(in the rows, 128 means zero)
A single turn carries every row of the set below to another of its rows. Some are shown first; where does it send the rows asked next?
J_48: [121 146 104 116  98  94 117 129 133 108 121  99 154]
J_839: [146 153 108 119  98 101 139 127 124 132 109 122 140]
J_189: [138 100 101 116 170 116 125 142 141 133 132 115 133]
J_457: [ 87 123 146 131 135  97 133 154 147 121 122  98 157]
J_36: [135 120 139 114 124 106 135 126 128 154 103 149 102]
J_299: [148 104 101 126 152 138 117 130 133 128 146  97 129]
J_719: [116  96 149 146 151 104 131 151 117 135 116 138 120]
J_22: [147 150 103 104 102 105 116 124 122 143 107 123 123]
J_910: [103 110 140 138 130  91 136 145 134 127 104 141 101]
J_631: [137 110 149 148 148 129  99 114 115 141 138  99 135]
J_455: [136 102 118 150 165 109  88 130 147 126 130 116 141]
J_256: [141 131 139 126 130 108 125 133 137 163 106 148 114]
J_66: [143 160  98 112 115 112 117 133 141 146 113 122 131]
J_56: [ 84 117 146 147 139 101 116 147 127 101 130 111 143]
J_147: [149 157 101 113 111 126 135 123 121 129 124 126 147]
J_513: [153 106 120 149 150 130  96 120 127 138 136 110 128]
J_671: [131 135 149 144 149 112  90 103 130 130 130 105 155]
J_661: [107 105 167 139 142 102 140 144 144 144 110 131 129]
J_524: [112 156 102 116 123  99 118 139 145 118 124  94 161]
J_724: [129 140 152 112 148 123 128 100 110 142 129  93 155]
J_422: [135 120 123  98 164 124 153 126 123 140 129  97 141]
J_353: [157 117 124 129 129 118 138 143 116 154 110 148 117]
J_128: [ 84 119 140 140 122  91 130 139 145  97 120 125 132]
J_235: [111 150 121 131 100  97 133 126 140 104 120 115 157]
J_882: [ 92 111 136 134 120  89 131 140 144 102 120 105 156]
J_196: [129 114 120 116 154 141 136 125 121 129 144  82 138]
J_720: [104  92 159 132 129 102 139 138 141 121 114 137 119]
J_231: [102 154 114 125 122 116 119 124 129 100 134 104 160]
J_982: [140 126 121 120 118  93 144 143 114 146  97 140 107]
J_557: [121 117 152 129 153 135 124 114 111 132 141  80 139]

J_457 goes to J_524
J_235 goes to J_839
J_189 goes to J_455
Where do these go?
J_231 goes to J_147
J_299 goes to J_513
J_882 goes to J_48

